Each path below is one point turned by a fixed rotation once a step. After each direction that follows a path, write how fast that rotation turns it, in degrees per step (0 if it stays still).
Each turn is a multiple of 5 degrees from 10 to 175, or 0.
Each row of a path follows its step; steps can be skipped.

step 0: [-4,-1,7,-4,9,25,-5,-8,-16,-3,-10,5,-7,-7,-22,-11,4,9,5,-5,-1,0,-6,-21,-7,7,-11,19,-14,3,4,-4,-3,-10,-16,-9,6,8,10,12,-12,-3,-6,-2]
step 5: [-2,3,-5,-8,-14,23,7,11,-3,11,13,-13,-10,-25,-3,12,7,15,7,21,3,12,5,-2,-11,2,-11,6,9,5,-1,13,4,-10,-2,-2,3,9,8,-10,6,9,-4,-3]
step 6: [2,5,-6,6,6,2,-3,14,3,-2,-7,-3,-17,25,-11,-2,5,4,8,-2,-1,-14,-15,7,2,-4,7,-20,0,2,-8,-20,-14,-10,-5,19,-1,-5,0,8,12,20,-1,-5]
step 9: [-13,-5,-17,0,8,-10,-6,-10,14,5,-7,-12,15,-10,13,7,-9,-27,-7,-15,3,11,7,5,13,-4,-9,-11,2,-20,-5,-4,4,3,-8,-6,-4,-5,0,-1,14,2,-1,-7]
step 13: [-1,-9,2,0,-18,4,3,19,-4,-10,-1,16,-7,11,-1,-1,16,-2,24,4,13,13,-2,0,4,-3,3,23,-1,-5,4,-1,1,-14,-4,1,-5,-4,-4,-13,6,3,25,-5]
step 14: [-4,8,8,9,8,-2,0,-6,5,1,1,11,18,5,-2,21,9,-16,-9,4,-1,-9,-13,17,0,5,15,-9,3,-11,2,-9,-12,14,12,-5,21,-18,-7,9,7,7,-2,8]
step 16: [11,13,-8,1,10,-8,-6,16,18,6,-13,-4,-1,-17,-13,6,2,12,-11,5,-10,5,-4,8,23,-12,2,-5,4,4,3,17,11,-10,6,8,-9,5,-1,-17,5,-2,-9,5]
step 18: [-5,7,12,0,-22,-9,-13,4,7,-4,5,3,-21,8,-3,-3,5,7,14,-13,-9,-5,7,-11,-19,-12,-1,-3,2,25,-8,-2,-8,8,-6,14,-2,-3,9,-11,-2,14,7,7]
Speeds:
[4,2,2,1,0,2,-1,-2,0,4,-2,1,1,5,9,-3,1,-5,-2,1,-3,2,-1,-7,2,1,-2,-5,-1,1,-3,0,-2,-3,-1,-1,0,-1,3,3,1,4,0,-1] => 130
[4,-1,-5,2,0,-4,-4,6,2,-1,3,-4,-1,-1,1,1,2,0,2,1,-4,1,-2,2,-4,1,-3,-3,1,1,5,2,-5,-3,3,4,4,0,-1,-1,0,2,-7,0] => 35
[-2,-2,2,2,0,-5,-1,-3,4,-1,-3,0,11,-1,1,1,-1,4,1,0,1,2,-1,1,6,-2,-3,-1,-2,-1,2,-2,0,-3,3,0,0,-3,4,0,-6,0,-2,0] => 55
[1,-2,-2,-3,2,-2,3,5,-7,0,1,-1,-1,0,5,-9,-2,4,3,-3,3,0,-2,0,3,0,1,-1,1,-3,0,-2,-2,2,5,2,-1,-2,-2,3,-1,3,3,0] => 160
[-1,-1,1,5,-3,3,-2,3,2,-3,1,1,-2,0,0,-4,-1,2,-1,5,-5,-1,5,-2,0,-1,0,5,-4,-5,-4,-1,-2,-2,1,3,-4,0,-1,-5,-4,4,0,2] => 145

step 1: [-1,-4,-3,4,-2,16,8,26,-4,-2,-2,-12,3,2,-7,-2,-16,-10,12,10,-5,0,10,-10,5,4,-8,-17,-1,9,-7,2,1,12,10,0,-10,13,-1,1,-11,14,-13,-4]
step 2: [-8,-1,-11,5,1,-3,2,16,6,0,8,-7,-9,-12,-2,-5,-20,17,9,6,2,-7,3,-11,-6,0,-13,-9,0,-7,-24,6,-10,0,6,0,-1,4,-19,-5,3,3,-14,5]
step 3: [12,10,-5,5,0,-5,-4,17,20,10,16,2,-18,2,3,3,-6,-11,10,-1,12,-4,-13,-6,5,-1,-8,-8,-8,0,-15,-1,-11,11,10,-6,-2,-14,-8,-1,0,12,-5,0]
step 4: [3,-12,-6,-2,13,-6,-1,15,18,16,7,-7,-3,6,-11,-3,6,5,16,-3,-16,-9,-11,-1,-6,12,-9,2,6,7,-9,-3,-3,16,0,10,-5,-21,2,-5,-8,9,-7,0]
step 5: [1,-4,-7,-4,15,0,2,30,9,0,3,9,-10,10,-15,2,-12,1,4,-1,-8,13,-6,-18,5,14,0,0,0,-7,0,-5,1,9,-12,16,7,3,5,-1,-12,7,1,2]
step 10: [6,0,1,-7,5,-17,-8,12,6,3,-3,4,5,0,12,9,-10,5,1,15,5,4,-10,-5,2,3,6,-5,-19,-1,-5,-4,-12,-19,-17,13,5,2,10,-8,12,0,-19,-5]
step 14: [13,10,-5,-1,19,-2,1,6,-16,1,7,-7,6,-3,20,-13,-9,5,5,-5,7,-1,1,-2,-9,13,-8,-9,-4,7,-13,1,-14,-4,3,1,-7,-2,18,-8,16,-2,-6,-11]
step 16: [5,4,-26,-8,5,6,3,1,12,2,6,3,19,10,2,-12,-15,-4,3,-3,6,-4,5,-11,0,1,11,-4,12,16,1,-7,5,8,-2,-3,-3,-14,16,11,1,9,-8,-7]
Speeds:
[3,-4,0,1,6,1,1,-1,-2,-1,1,-1,3,0,-2,2,-2,-6,5,2,7,-1,-1,-1,2,1,-2,-1,-2,5,2,-4,3,-3,2,1,2,-2,-1,0,4,-4,-4,-4] => 170
[3,3,5,-1,1,-2,-5,2,0,1,0,1,1,0,-2,0,2,4,-2,5,-2,-2,5,1,2,-3,0,-3,0,4,0,-5,5,-5,-3,-6,2,3,-1,3,-3,0,-2,2] => 35
[1,2,0,-2,1,-2,2,2,-2,1,-1,-1,-2,0,-5,4,-3,0,-1,5,-3,-2,-5,-1,0,0,-1,2,-3,-1,-6,-3,1,3,7,2,4,0,0,-5,-4,4,-3,2] => 10
[-3,-1,-8,-3,-1,3,-2,-4,1,-1,-1,4,-3,0,-1,-2,-6,2,0,-1,0,0,3,-3,7,1,1,3,3,-1,-1,-5,1,0,-2,0,1,6,-4,-2,1,-1,-3,1] => 100
[-5,2,3,-3,-4,5,-4,3,-4,-3,0,-3,3,1,0,3,-7,1,1,-3,2,-3,-4,2,0,2,-2,-2,3,0,-5,-3,-1,-1,0,-5,-4,-4,3,1,0,0,1,-3] => 25
[-2,1,1,7,-2,-3,6,5,-2,-2,-5,0,4,0,2,1,-4,1,3,2,1,2,5,1,0,-3,0,3,1,2,0,-2,1,5,2,-4,0,2,-4,-2,2,-3,3,2] => 65

step 0: [18,11,-8,2,-1,-1,-17,2,0,11,-3,7,-9,12,7,1,-8,1,10,0,18,-18,5,-3,-3,-7,-16,-19,3,7,-11,-12,-15,-7,-8,7,3,-5,-10,5,4,4,-10,2]
step 1: [18,6,10,6,12,-9,-1,-2,1,22,1,5,-18,2,-1,10,2,-5,-12,7,0,-9,8,-10,-3,5,-1,14,-3,11,0,19,4,-16,-5,8,5,-10,8,9,-8,4,4,-4]
step 4: [-6,4,6,4,-2,0,17,-19,-23,-11,2,-6,-4,2,0,3,6,14,4,-2,-8,-11,-11,-5,-1,9,9,10,-5,0,-5,-3,7,-5,2,-8,15,10,9,25,-6,6,4,7]
step 7: [16,8,-5,-4,15,-6,3,-4,-3,-3,12,-1,-2,4,19,10,14,9,-1,-1,-1,-2,-6,2,19,-2,3,4,-13,-4,-18,-10,2,3,12,-8,-19,-2,-22,-2,1,6,-2,-3]
step 9: [-3,11,17,2,-8,-14,5,-4,4,-10,7,10,-1,-11,7,20,4,4,-2,3,5,-3,3,0,-7,4,-18,-2,-10,6,-1,-16,17,16,-5,-4,3,-5,6,0,2,-12,14,16]
step 12: [0,-10,1,-2,10,-7,-5,0,-10,-4,18,-15,4,3,-6,15,10,-12,-3,6,7,-3,9,-9,-4,-19,-11,-8,-3,-9,-10,-5,-11,0,-22,-8,-6,1,-2,16,13,-1,-9,0]
step 13: [5,-12,-5,-12,17,4,-11,-5,-2,1,0,-3,11,9,-25,8,-3,9,-8,17,4,0,5,-5,11,12,-2,7,10,8,-9,11,-2,-24,1,-8,-3,3,3,-1,2,-10,-4,6]
step 16: [13,-5,-4,7,8,-19,3,1,8,-9,-7,-7,-7,-2,3,0,-8,24,9,-1,16,4,-14,-12,-15,8,2,10,11,7,-2,2,0,2,10,2,3,-7,9,7,-16,4,11,10]
Speeds:
[2,-3,0,6,5,1,-1,1,2,-4,5,-2,1,0,-2,5,2,1,3,2,-1,4,1,3,-2,2,-1,1,2,2,0,-4,-3,1,4,-3,-6,2,6,1,1,-2,0,4] => 10
[-2,1,2,1,3,4,1,-6,1,2,-1,0,3,-2,-5,3,-1,7,-1,-1,-2,-1,1,1,3,3,-1,-3,6,1,4,-1,7,0,2,3,2,1,-1,3,-3,1,-3,1] => 155
[-2,1,1,-2,-1,-1,-1,-3,4,0,5,-4,5,0,0,-2,-2,0,-4,-5,-1,3,0,5,2,-1,-6,2,-6,-3,-2,-3,3,-1,0,1,-2,-1,-1,-1,2,-6,3,-1] => 25
[-2,1,2,-5,-3,-1,2,3,2,-9,-3,5,-2,3,-4,3,2,2,0,3,-5,-2,3,3,4,0,0,2,0,-2,2,-2,-3,-2,1,2,1,1,-1,-1,0,0,6,0] => 65
[-2,2,2,0,3,1,1,-3,1,-2,1,-1,0,-2,-1,-1,4,-2,5,-2,-3,2,-3,-2,0,2,4,-1,1,-3,1,2,-5,1,-3,5,-6,-6,-5,-2,-6,-3,0,0] => 85
[0,1,0,-3,4,5,-2,2,1,-1,-1,-7,0,3,2,4,-5,1,-4,0,3,0,2,-1,-2,3,2,-3,2,0,1,0,-2,-4,-7,1,1,-5,3,-2,4,2,4,2] => 25
[-5,6,4,-1,0,-1,0,4,-1,-1,-5,-3,-2,-6,-2,-4,2,-1,2,-2,2,4,0,-5,-2,6,-1,3,0,1,0,-5,3,-1,3,-2,0,2,1,-1,3,0,0,1] => 60
[-2,-5,2,-3,-1,2,4,6,-4,0,3,0,2,3,-1,1,-2,1,3,-3,0,0,-1,-2,2,2,3,-1,-1,-7,-3,3,1,-4,2,0,0,3,-1,1,2,-2,-5,6] => 45

step 0: [-10,-4,-13,3,-18,14,18,-2,5,-11,-7,-15,2,3,0,9,17,-12,0,6,6,13,4,-4,3,12,-11,14,1,3,2,2,2,-2,-4,-19,6,9,-8,-4,19,-2,2,-1]
step 4: [-3,6,-16,9,-3,-4,-9,6,8,14,-2,-6,-12,15,-10,1,4,3,-3,-1,10,2,6,10,3,-2,-9,2,8,15,3,9,6,0,-30,8,9,-9,-7,-10,-11,8,12,-11]
step 5: [21,-2,-9,-3,1,-5,-8,8,7,-9,-17,5,-14,7,-9,4,0,-21,-2,-2,1,4,5,2,-10,9,-18,10,11,8,11,6,3,6,-5,5,-10,-8,-15,-18,-2,-3,6,0]
step 8: [2,7,4,-5,0,4,2,6,14,-6,-14,-9,17,2,4,-25,6,7,-6,-1,-7,-7,5,5,-8,5,-11,12,0,-5,-16,0,-6,-1,3,-3,15,-7,9,-6,-16,3,22,7]
step 13: [-10,-5,0,-2,-4,2,-19,13,32,-3,-2,-4,6,16,4,2,-3,5,-2,5,-2,-4,2,-2,6,-1,12,1,3,10,2,5,5,1,-21,10,0,13,14,-5,-16,-8,-2,6]
step 18: [-19,-8,-9,0,-5,18,-15,-2,-8,-8,-19,-6,4,-2,-7,2,7,2,-1,-6,-8,10,-2,1,-18,-12,5,5,-7,10,4,-5,-10,6,5,2,18,1,18,-1,-3,3,4,16]
step 19: [-18,-3,0,-2,-12,6,-11,9,0,1,-11,2,3,13,2,10,10,-4,6,-3,10,10,5,5,8,-4,0,0,-2,11,-1,-7,-1,14,-16,-6,15,18,1,13,-10,-18,18,6]
step 20: [7,-13,-10,9,9,5,-16,-6,-3,-17,-7,-5,8,4,-14,-3,-2,-6,-1,-11,3,-3,0,8,4,-1,3,3,0,2,14,9,8,17,-23,-12,5,11,-11,6,-14,0,14,5]
Speeds:
[3,2,-3,-3,2,-2,-1,8,0,3,4,2,0,-5,-3,-4,1,-5,-3,-3,-3,1,3,1,-2,-4,-6,0,-2,-3,0,-3,0,-1,-4,-1,2,-3,-2,3,0,0,2,-1] => 20
[4,0,3,-5,4,-2,1,1,1,-6,-2,-1,-2,0,2,5,-1,-4,1,0,0,5,3,2,5,0,3,-1,-4,3,-1,-4,-5,-2,-2,1,0,0,3,0,-3,2,-2,-4] => 175
[-1,-3,5,2,-4,1,4,-1,-4,3,0,-5,1,-1,4,0,2,0,-5,-2,-3,1,2,2,2,0,-2,4,-3,3,1,2,-5,1,3,3,4,-4,-2,5,-2,0,-3,2] => 45
[3,4,2,1,0,0,-6,0,3,-3,0,-3,2,-1,3,-2,-4,5,-10,0,2,-3,3,-1,-1,-2,5,0,0,0,2,-4,3,1,0,-1,2,1,-2,1,-1,5,2,0] => 155
[-3,-2,1,-3,2,7,-4,6,0,3,3,1,2,-1,2,-1,-2,0,1,-1,-1,0,0,-4,0,1,1,-1,-1,-2,-5,0,-1,1,6,3,4,2,0,-5,-3,4,-6,0] => 70
[-4,1,-5,3,-3,-1,-1,3,1,-2,3,2,-1,-1,7,6,4,4,0,0,-6,1,4,-1,5,3,-1,-5,-3,0,-1,0,4,-1,-2,-1,0,2,0,2,3,0,1,1] => 115
